rotation ticks, each row followed by its count of ticks
The counts run from 0 to 438.
[ -9  12  22  -4  24 -24  -5  18   7   2  27 -45   2  23 -11 -77 -38 -13
  -6 -16  17  31 -10 -10  36 -28 -13  -9 -38 -26 -11  -6 -30 -21  28  47
   7 -11   5  -7  24   3   3  31  -4 -12 -25] | 209
[ 23  15   1  27  10 -14 -21  -1 -15 -10  20 -43  10  37 -14   0 -36  26
  17 -24 -14  -4 -25 -20  -1 -37   7  20 -41 -64  42 -10 -18  -1  41  20
   7 -26 -19  -7  24 -22   8  -8  -3 -17 -12] | 420
[ 13   1  37  -6 -14 -30 -30   6   9   3  50 -30  20  21   2   4  -1 -10
 -23   4  -2  20  30  -4  -1 -71 -25   7 -21 -49 -18 -12 -19  20  11   8
   1 -32  -7 -30  35   4 -13  12 -15  34 -28] | 316
[  9  23   0  17  13 -15  -7  -3 -23  19  54 -48  23  -1   9 -22  -6   4
   6 -12   0  11   2  31  21 -25 -44  -7 -35 -42  14  -8 -50   5  29  22
 -24 -20 -17 -23  38  -3   0  -2   4 -31  -8] | 173
[ -8  19   7  24  11 -25  -2  12 -13 -26  59 -30   2   2  -2  14 -22  17
   8  -8 -28  -7   1 -10   3 -64  -9 -17 -39 -43  27 -10  -8  -2  20  24
 -13 -41 -19 -26  26 -18  16 -28 -12 -35 -35] | 54
[-20  13  -5  40  -1  -5 -54   2 -23 -13  -5 -35  15   8  -5 -18   0  14
  -9   6  -6 -13 -26  -3  31 -51  -2   9 -57 -67  -1 -15  -8  18  14  34
 -45  16  -9 -19  21  28  18  -5  -5   4  -5] | 184
[  0   6  20  -2 -42 -37  -2   2  18  -2  48 -31 -11  17  -4   2  -3  23
 -33 -19 -30  33   1 -34  34 -77   0  10  -9 -48 -22   0 -18  -7 -13  23
   5 -22   5 -21   0 -26  14 -16  24  12 -24] | 85
[ 18   0  27 -18 -13 -51   5   5  24 -12  64 -16 -21  -2  25  -4 -29  29
 -13 -21   2  40  21 -18  37 -61 -23  -5  -8 -22   3  -3  -5 -10   9   0
   4 -17 -18   4   1  -4   8  21  14   9 -31] | 92
[-30  29  17  15 -25 -31  -8  17  26 -13  20 -11  -6  19  -2 -14 -12  35
 -43   4 -17  15  -5 -32  16 -73   7  -4 -18 -41 -13   7  18 -17 -16  25
 -14 -19  -5 -13  26   9  38  17  -4  17 -16] | 78
[  7  18  -5  12   9 -51 -19  20  11   2  21 -17  12  23  34 -26 -28  15
 -47  -5  10 -10  38 -19   8 -51 -23  11 -32 -56  -1   3  -1   0  23   0
 -12   2   0   1  17   1  19  49  17  35  16] | 331
[ -6  18 -38  21 -17 -39 -10 -20 -31  -3  30 -23  -1 -10  23  -6   3  27
 -16 -18   4  15  -1 -13  44 -30  -7  27 -22 -55 -17   4 -21 -16  40   2
 -33  35 -21   2  -5 -33  34 -22  31  20   6] | 153
[  3  45 -12  14  35 -36  -7  22  -8 -27   7 -33 -11  34  -4 -37 -27  24
   0 -10  -3  -1 -27   3   7 -43 -22  -3 -35 -38  29   6 -19 -36  31  18
  20  13  -6   3 -18 -15   5  32  35 -25  -3] | 224
[  2 -15  19  15   4 -27   2   8  -9   8  38 -53   4  20  -4 -57 -24 -23
 -13  -2 -19  25   9 -16  16 -46   0  -1 -23 -62   4  -5 -31  12  21  33
   9 -38  14 -11  18 -11  -7  -8  21   2 -37] | 203
[  3   6  -8  22 -19 -22 -35  -7 -10 -17  35 -25  19   4   5  44 -21  50
 -16  -8 -21 -16  10 -11  19 -72 -19  20 -22 -59  17  -6 -15  16   8   6
 -22  -8 -17 -31  20 -13  20  -5   4   4  11] | 302
[ -3  -2  30  13  -4   1 -34  28  16  -9  30 -46  28  33 -22 -30 -42  13
  14  14 -15  -1 -33   6  -2 -48 -43   5 -27 -37  -3 -20 -32  -1  12  25
  -6 -26  -2  -8  11  29  -3  11   0  17 -36] | 434
[-21   6  22   0   8 -23 -21  16  30  -9  59 -33   8   4  -1  -4 -20   5
  10   3   2   5  -5   0   4 -58 -37  -1 -13 -28   1  -8 -15   5   5  32
 -10 -41 -17 -19  51   4  12   3 -41   9 -37] | 61
[ -8   1   3  15   5 -18  -3  -5   2  -6  15 -39 -13  21  -2 -47   7  22
  -5 -12 -30  30 -20 -13  33 -55 -23   3 -40 -30   9  23 -17 -20 -13  51
 -15  22  -6   0 -24  -2  33   2  49 -16 -30] | 221
[ -9  26 -21  12  34 -20 -13  25   0   0  26 -25  17  18  16 -41 -20  19
  10  10   0 -10 -23 -11  -1 -33 -24  24 -31 -20 -11   5 -22 -58  68  15
   0 -11 -10  27  -1 -20  14  11 -11  14 -29] | 29
[ -9  39   7  23  15 -14 -35  23   2 -31  -4  -8 -23  43   0 -17 -10  19
   8   8   6  -1 -43 -11  41 -61  -7  18 -16 -43  22   2 -15 -45  32   8
  33  13 -34   0  -7 -11  23  18  -1 -13 -16] | 230
[-18  44   6   3 -13  -3 -13  33   6  -5  42 -23  28  -2   6   8 -28  34
 -12 -30  -8  11 -19   4   6 -27 -50 -10 -52 -28 -20 -27 -16 -35  39  41
  -5   4  -3 -17   5  -7   8  13  -2 -31  -2] | 291
[  0  25  13  21  -7   1 -15 -27  -5  28  31   2   8   6  19 -13   6  33
 -14  -7   8  39   1  -9  48 -31   6   4 -38 -45   6  -1  -2 -23  38  16
 -19   3 -41 -12  36   2  49   1  17  -4 -24] | 161
[  2  25  14  22 -31  -7 -34  17  -8  -1  31  -7  36  28 -11   2 -37  -8
 -18  -5   4 -23   2   0   8 -47 -38  10 -16 -67  -2 -27   5   2  37  12
  12   5 -11 -50 -21 -23   4  12  28 -18   0] | 119
[  3  12  13  -4  34 -13 -35  -4   9 -26  40  -6   2  46 -29 -27 -36  -1
  21  10  25   6 -21   4  -7 -55 -51   0 -12 -16   0 -10   8 -15  26  19
   5   5 -30 -11  -9   4  14  25 -16  12 -54] | 246
[ -3  13   8  10  13 -29 -13 -18 -12   7  62 -43   7 -15  19 -18  12   8
  22 -10   2  24   5  38  26 -38 -47  -8 -30 -35  16  -2 -43  10  21  18
 -34  -5 -23  -6  43   2   2  -1   9 -15 -27] | 174
[ -1   7   3  16 -27  -4 -24 -13  -7 -10  27 -16  17   2  -8  39 -10  48
 -24  -8 -20  11   2  -8  35 -72 -22   3 -38 -53   5  -5 -15  16   1  20
 -29  -5 -12 -39  13   2  25 -16  16   2  -2] | 303
[-30  29 -24  26  -2 -42   2   7 -10 -16  24 -46 -23 -12  15 -19  -2  44
   5 -18 -13  10 -29  -6  48 -28   3  12 -26 -44  10   4 -25 -27  20  22
 -29  16 -19  12  21 -23  29 -23  20 -11   4] | 408
[ 17  21  -2  -5 -16 -35 -29  -1   3   1   5 -11   2  37 -13 -24   4  13
 -41 -11  14  29  -4 -19  25 -63  -4  27 -41 -52 -30 -10 -10 -16  24  17
   5  35  13  -6 -26   6   2  27  34  42  -4] | 335
[-20   9  17  31   2  -5 -45  34 -13 -18  32 -32  -3  30   0 -20 -25  33
   2  18 -11 -26 -42  -3  28 -58 -12   0 -33 -25   1  -4 -28 -29   9  -1
 -22 -18 -28  -7  10  41  11   0 -23  10 -26] | 432
[ 16  13   2   4   7 -53 -38 -16 -16  -1  65  -5   5  42  11  -4 -13  -8
 -12   5  27 -15  37  -9  21 -52 -23  20  11 -34  -2  -2  -4   5  25 -30
 -16   9 -36 -24  18 -17  21  10 -12  40 -21] | 129
[-20   7 -26  14  12 -24 -24   3 -12 -32  20 -31 -20  -6  11 -19   7  24
  15 -16 -10  18 -44 -15  13 -51 -14  25 -46 -37 -20  -7  -7 -33  45  37
 -10  33 -18  30 -19 -25  16 -21   0   6 -26] | 34
[-23  -6   1  33   0 -45 -31  25 -11 -49  44 -55   0  20  16 -11 -23  18
   0   1 -30 -18 -13 -12 -11 -63 -19   6 -28 -39  15 -11 -16  10  -8  -1
 -17  -2 -21  12   1  10  -1 -13  -3  16 -13] | 437
[ 14   1  18  -8  -3 -46 -10   9   4 -21  66 -12 -27   7  33   0 -28  40
 -15 -25   9  26   6 -27  47 -68  -5   0 -17 -15  -3  -9  -9 -29  14 -14
   2   0 -37  11 -16   7  17  24  11  13 -29] | 93
[  2  32  29  -1 -12 -30 -26  -9  -3 -22  49  -1  -2   7  -8  10   3  18
 -24   7  11  43   5   6  26 -85 -11 -23 -33 -34  -3 -25   0   5   2 -16
 -10   3 -30 -22  14  25   1   7  -5  12 -34] | 311
[-11  36 -11   6  -2 -42 -12  -7 -26  -1  54  -9  10  13  -7 -38  -9  -8
 -25 -13  23  22 -13  12   8 -35 -29  -2 -37 -19 -53 -18   0 -38  35  -5
 -19  43 -12  -2 -22  -3   4   5  13  21 -31] | 140
[ 25  -8  12   8  -5 -28 -41   7   0 -15  53 -20 -17  30  30  15  -5  27
 -19 -39 -21 -20   9 -38  15 -64 -17  31 -47 -31  -5   3  -4 -19   9   8
 -19  10 -22   5 -21  -4  13  13   1   3  -1] | 100
[ 17  34  -2 -10  -2 -30  -7  -6 -28 -26  32 -18  19  16 -36  26 -44  44
  -6  -8  23  10 -14  17   6 -65 -20 -11 -34 -37   2 -31 -23   2  29  -9
  -3   1  -6 -33  -7  -1 -11   8  17   7  -5] | 306
[-10  38 -15  17  28 -36  -2 -10 -19  -3  41 -20  -7  20  -8 -54 -19  12
  -4   0  18  21 -36   4  16 -23   9   2 -43 -21 -27  -7  -8 -44  49   1
 -32  15 -17  21   7  15  22   8  -6  22 -42] | 395
[-11  32   8  14   7 -23 -37   6  14 -30   5  -8 -34  30   1 -20   8  20
  10   7   4  21 -42 -12  45 -75 -14  10  -7 -34  27   0  -9 -34  10   9
  30  23 -40   6 -10  -4  23  18   7  -6 -28] | 229
[ -6  20   6  29   8 -39  -7   5  -3  14  13 -37  11  33  -3 -41 -19   9
 -15  25   2   1  10  -4  26 -59   5   4  -3 -58  31   6 -29   5   5   0
  -8 -44  -2 -22  55   0  23   8   1  18 -16] | 196
[ -1  27  19 -16 -25 -28 -21  16  34  -9  12 -16   4  28 -29 -15 -12  33
 -32   9   9  28 -30 -23  12 -75   5  13 -19 -42 -30  -9  -6 -27   3  21
  15  -4   9  -5   1   7  11  22   7  42 -25] | 80
[-10  17 -14   2  18 -35   1  -3  27  -9  29 -46  -4   0  -6 -14  -9  25
  31 -30  -6  37 -15  -4  -1 -36 -49   7 -28 -48   7  -1  -9  -6  28  60
   4   9  -1 -10  22 -50  31   2   3 -15 -13] | 38
[-21  27 -22  14  19  -8 -11  12  -6  -9  10 -40  15  10  -4 -20 -29  28
  11 -26 -14 -11 -40 -17   5 -26 -30  18 -46 -46 -12  -9 -13 -33  52  61
   1   7   6  -8  -1 -41  25  -8   2 -23  -1] | 36
[  5  20   3  14 -25 -19 -43   8 -11 -21  22   8   2  25  -5  19  -8   6
 -16   7   5 -14 -19   4  23 -69 -30  22 -18 -60  -4 -20   3  -4  22 -10
   8  35 -33 -22 -49  -5   4   0  25  12  -9] | 117
